[+4.08 +4.31 +3.73 +3.52 +0.29 +4.87 +4.42 -0.44 +1.66 -4.76 -4.38 +3.46 +4.10 -5.11 +3.55 -4.13 -4.24 +0.61 -4.49 -0.10 -4.27]  q988
[-4.08 -3.49 -3.64 -2.78 +0.06 -4.12 -4.33 -1.73 -0.03 +4.32 +4.04 -2.89 -3.94 +5.57 -3.37 +4.53 +3.74 -0.20 +4.52 -1.74 +4.31]  q929
[+4.58 +3.81 -4.48 -3.44 -1.27 +4.06 +3.91 -0.18 +0.15 -4.79 -5.45 +3.57 +4.35 +4.05 +4.12 -3.73 -4.85 -1.70 -4.71 +1.13 -5.44]  q75
[-3.17 -3.46 +3.92 +4.48 -0.61 -3.69 -3.54 +2.77 -0.53 +5.33 +4.90 -3.49 -3.42 -4.49 -3.13 +3.64 +5.53 -0.23 +3.85 +1.26 +5.16]  q484
[-1.61 -1.37 -1.67 -1.68 -4.14 -1.44 -1.81 +7.88 -6.41 +1.89 +1.56 -0.67 -1.73 +1.41 -1.39 +1.04 +1.65 -6.97 +1.31 +7.45 +1.35]  q876
[-0.91 -1.07 +4.15 +3.48 -4.46 -1.23 -1.14 +7.56 -5.62 +1.29 +1.78 -1.02 -1.59 -4.50 -1.49 -0.18 +1.31 -5.80 +0.17 +8.35 +1.72]  q683
[+1.47 +1.72 -4.70 -5.36 -2.39 +1.30 +1.33 +3.56 -3.10 -2.75 -2.71 +2.23 +1.16 +5.54 +1.11 -2.03 -2.88 -4.12 -2.59 +4.08 -2.53]  q854
[-3.18 -3.67 -5.16 -4.58 -0.35 -4.50 -3.67 -0.35 -2.12 +3.55 +3.32 -3.04 -3.96 +5.97 -3.24 +4.05 +3.25 -1.73 +3.41 -0.06 +2.94]  q142
[+2.08 +2.31 -3.24 -3.45 -5.26 +2.54 +2.65 +6.41 -5.84 -3.28 -3.12 +2.28 +2.96 +2.72 +2.62 -2.70 -2.56 -6.27 -2.83 +6.91 -2.54]  q281
[-4.36 -3.86 -2.50 -2.04 -3.24 -4.14 -4.00 +5.08 -5.12 +3.92 +4.02 -3.76 -4.09 +3.21 -3.13 +3.76 +4.12 -5.05 +3.15 +5.17 +4.26]  q134
which: [+4.07 +4.30 +3.72 +3.52 +0.29 +4.86 +4.42 -0.44 +1.66 -4.77 -4.38 +3.46 +4.09 -5.12 +3.55 -4.13 -4.24 +0.61 -4.48 -0.10 -4.27]
q988
which: [+1.47 +1.72 -4.70 -5.36 -2.39 +1.31 +1.33 +3.56 -3.11 -2.74 -2.70 +2.21 +1.15 +5.54 +1.10 -2.03 -2.88 -4.12 -2.59 +4.08 -2.53]
q854
which: [-0.91 -1.07 +4.14 +3.48 -4.45 -1.23 -1.14 +7.56 -5.62 +1.30 +1.79 -1.02 -1.59 -4.50 -1.48 -0.17 +1.32 -5.80 +0.17 +8.34 +1.72]
q683

[-6.13 +1.31 -4.41 +0.86 +1.42 +0.90 -3.94] : q134
[+3.60 +0.23 +1.07 -0.32 -2.83 -0.31 -4.19] : q988
[-2.74 +3.47 +1.90 +2.74 -3.38 +2.81 -7.61] : q806
[-7.61 +2.83 -6.27 +2.17 +2.92 +2.27 -5.63] : q281
[-5.89 +3.59 +1.15 +2.96 -2.80 +3.02 -7.28] : q142
[-2.00 +1.18 -0.32 +0.70 -1.74 +0.72 -4.58] : q929
[-0.24 +1.79 -5.48 +0.99 +2.31 +1.10 -5.35] : q75
[-0.35 -4.77 +3.67 -4.33 -5.07 -4.56 +2.80] : q673
[+2.47 -6.38 +2.92 -5.84 -4.53 -6.10 +4.56] : q854
[+0.66 -4.92 -5.57 -4.77 +2.11 -4.90 +3.37] : q876
[-2.11 +3.36 -5.36 +2.41 +2.27 +2.56 -7.15] : q484
[+3.52 -2.02 -1.17 -2.29 -1.17 -2.34 -1.10] : q683
which: [-7.62 +2.82 -6.26 +2.17 +2.92 +2.28 -5.61]
q281
which: [-5.88 +3.60 +1.15 +2.96 -2.79 +3.02 -7.27]
q142
which: [-2.74 +3.48 +1.90 +2.76 -3.37 +2.81 -7.59]
q806

[+3.31 -6.71 -8.78 -8.09 +1.78 -2.23 +5.07 +4.37 -6.29 -6.50 +5.91 +5.01 +5.07 +0.19 +3.12 +5.67 +5.24 -3.74 -4.92 +2.41 -5.12] = q806
[-5.90 +2.62 +5.68 +5.79 -4.74 -8.05 -5.75 -6.15 +4.72 +3.72 +6.55 -5.42 -5.65 -3.68 -1.32 -7.11 -6.77 -5.74 -5.63 +6.98 -6.47] = q673
[+3.31 -6.71 -8.78 -8.09 +1.78 -2.23 +5.07 +4.37 -6.29 -6.50 +5.91 +5.01 +5.07 +0.19 +3.12 +5.67 +5.24 +3.24 +4.70 -6.41 +4.31] = q484
which: [+3.32 -6.71 -8.77 -8.09 +1.78 -2.23 +5.08 +4.37 -6.29 -6.50 +5.90 +5.02 +5.07 +0.18 +3.11 +5.67 +5.24 -3.75 -4.92 +2.42 -5.11]
q806
which: [-5.91 +2.63 +5.69 +5.78 -4.76 -8.05 -5.74 -6.16 +4.73 +3.73 +6.55 -5.43 -5.63 -3.67 -1.31 -7.11 -6.76 -5.74 -5.63 +6.97 -6.47]
q673

[-3.99 +0.52 -1.75 +3.76 -2.45 -1.75] -> q484
[+3.06 -1.87 +0.00 -3.26 +3.57 +3.14] -> q806
[-3.57 -2.37 -0.26 +1.36 -0.30 -7.39] -> q75
[-4.73 -2.19 -1.46 -5.45 -0.35 -5.73] -> q854
[-4.66 +0.54 -0.17 +3.43 -3.62 -7.08] -> q134
[-3.15 -1.24 +0.85 +2.74 -1.05 -8.05] -> q876
[-4.73 -2.19 -1.46 +2.69 -0.35 -5.73] -> q673
[-2.31 -1.88 +1.10 +0.66 -0.33 -8.50] -> q142
[+3.05 +1.92 +1.53 -4.22 -0.86 +1.84] -> q683
which: [-3.58 -2.38 -0.24 +1.36 -0.32 -7.38]
q75
which: [+3.08 +1.93 +1.54 -4.23 -0.84 +1.84]
q683

[-1.88 +1.66 +0.31 +0.74 +3.55 +1.46 +0.94 +3.86 +2.03 -0.55 +2.95 -0.01 +1.82 +0.75 +2.55 +0.95 +0.21 +2.32 +1.08 -2.04 +2.25 -2.93 -2.04 +3.53 +2.93 -3.91 -0.95 -1.36 +0.84 -1.20 -2.48 -2.20 +2.77 -0.22 -1.45 -1.27 -0.96 -1.60 +0.14 +2.48 -1.11 -2.47 +2.58 +3.01 -0.38 -1.98 +0.14 +2.72 +0.13 +2.07 -0.11 -3.05 -1.00 +0.79 +1.95 -3.40 +0.47] -> q142
[-2.18 +0.32 +3.24 +0.56 -3.20 -2.81 +0.23 -1.61 -0.08 +2.57 +0.47 +2.90 -1.68 -1.89 -1.03 +1.29 -2.58 -1.86 +3.71 +0.16 +1.98 +2.33 -1.20 +1.56 -1.47 +1.09 -0.79 -1.74 -3.72 -0.55 -2.52 -0.99 +1.09 +6.49 -3.61 -1.73 -2.21 +1.04 -4.73 -0.18 -1.07 -2.03 -0.59 +0.51 +2.93 +1.00 -0.99 +1.39 +1.24 -0.57 +0.04 +0.24 -0.32 +2.28 -1.70 +5.57 -1.57] -> q876
[-1.88 +1.66 +0.31 +0.74 +3.55 +1.46 +0.94 +3.86 +2.03 -0.55 +2.95 -0.01 +1.82 +0.75 +2.55 +0.95 +0.21 +2.32 +1.08 -2.04 +2.25 -2.93 -2.04 +3.53 +2.93 -3.91 -0.95 -1.36 +0.84 -1.20 -2.48 -2.20 +2.77 -0.22 -1.45 -1.27 -0.96 -1.60 +0.14 +2.48 -1.11 -2.47 +2.58 +3.01 -0.38 -1.98 -0.36 -1.55 -0.08 -0.19 +1.05 -0.04 -0.14 +2.57 -0.08 -2.32 -0.73] -> q929
which: [-2.18 +0.31 +3.23 +0.56 -3.20 -2.82 +0.23 -1.59 -0.08 +2.59 +0.45 +2.88 -1.69 -1.90 -1.02 +1.29 -2.59 -1.85 +3.69 +0.16 +1.98 +2.32 -1.19 +1.58 -1.47 +1.08 -0.79 -1.74 -3.73 -0.56 -2.52 -0.99 +1.10 +6.48 -3.60 -1.73 -2.18 +1.04 -4.72 -0.17 -1.08 -2.05 -0.59 +0.51 +2.94 +0.99 -0.99 +1.40 +1.24 -0.56 +0.03 +0.23 -0.30 +2.27 -1.69 +5.58 -1.57]
q876
which: [-1.89 +1.65 +0.30 +0.74 +3.56 +1.46 +0.94 +3.86 +2.03 -0.55 +2.95 -0.01 +1.82 +0.75 +2.54 +0.96 +0.22 +2.31 +1.08 -2.04 +2.25 -2.93 -2.04 +3.53 +2.91 -3.91 -0.94 -1.36 +0.84 -1.21 -2.48 -2.19 +2.78 -0.21 -1.45 -1.28 -0.97 -1.60 +0.13 +2.47 -1.12 -2.48 +2.59 +3.02 -0.38 -1.99 +0.12 +2.73 +0.13 +2.05 -0.12 -3.05 -1.00 +0.79 +1.95 -3.40 +0.48]
q142

